In the rows, zero is written as 100.
The rows below fall into families. The same turns and mirrors carry the whole set onto itself and the rows of a family onto each other. For each named row, which other rows are in its family? Write them in the order they are listed.
These 28 rows form 7 families of 4 rows each.
Z_607: 63 99 130 67 98 125 108 114 127 68 108 106 98 100
Z_392: 62 114 129 91 103 102 119 74 114 91 94 91 93 99
Z_853: 67 117 127 93 100 100 118 77 109 95 90 88 97 104
Z_144: 65 108 127 90 100 98 118 78 119 98 93 90 95 92
Z_761: 61 105 125 71 88 125 106 107 131 63 104 109 102 97
Z_701: 97 97 107 93 92 89 103 83 84 107 91 121 96 104
Z_6: 87 99 112 94 105 93 104 78 88 112 89 130 97 108
Z_809: 65 102 130 72 96 124 107 116 126 65 110 107 99 95
Z_957: 87 86 105 72 91 108 93 116 95 74 104 142 102 104
Z_127: 90 99 113 93 98 90 107 79 82 106 90 125 97 110
Z_3: 64 97 122 69 89 123 113 114 125 66 107 103 101 91
Z_300: 98 99 108 95 93 94 102 82 92 109 86 128 103 105
Z_143: 66 112 122 92 94 105 117 72 116 94 86 91 101 100
Z_942: 62 110 130 93 105 109 118 79 115 97 90 91 95 95
Z_229: 61 106 124 71 92 118 105 109 129 62 115 106 97 96
Z_233: 64 113 122 91 96 100 117 72 109 88 94 87 95 99
Z_943: 98 103 113 91 96 90 103 87 83 105 89 128 94 107
Z_755: 61 104 131 71 91 121 109 111 127 67 110 103 100 104
Z_895: 87 97 108 93 99 84 98 79 89 107 91 129 98 103
Z_73: 92 85 115 69 91 113 92 119 95 81 104 141 99 104
Z_234: 62 114 127 86 106 102 118 74 114 95 92 90 99 101
Z_306: 93 87 114 75 90 110 94 121 95 80 108 141 103 106
Z_919: 91 99 113 88 99 91 103 79 80 107 87 126 99 106
Z_670: 92 90 117 70 88 112 95 120 102 77 108 143 96 108
Z_915: 95 88 111 74 89 107 92 120 103 80 112 140 98 102
Z_538: 61 99 130 71 92 130 109 115 120 68 107 109 104 95
Z_686: 87 88 110 73 92 114 96 114 92 82 106 148 106 108
Z_46: 92 92 111 73 87 113 90 118 106 79 104 146 104 102

Which other rows belong to the same family as Z_127? Z_392, Z_809, Z_306
Which other rows belong to the same family as Z_73? Z_607, Z_234, Z_919
Which other rows belong to the same family as Z_686? Z_6, Z_942, Z_538
Which other rows belong to the same family as Z_143? Z_761, Z_300, Z_46
Which other rows belong to the same family as Z_701? Z_229, Z_233, Z_915

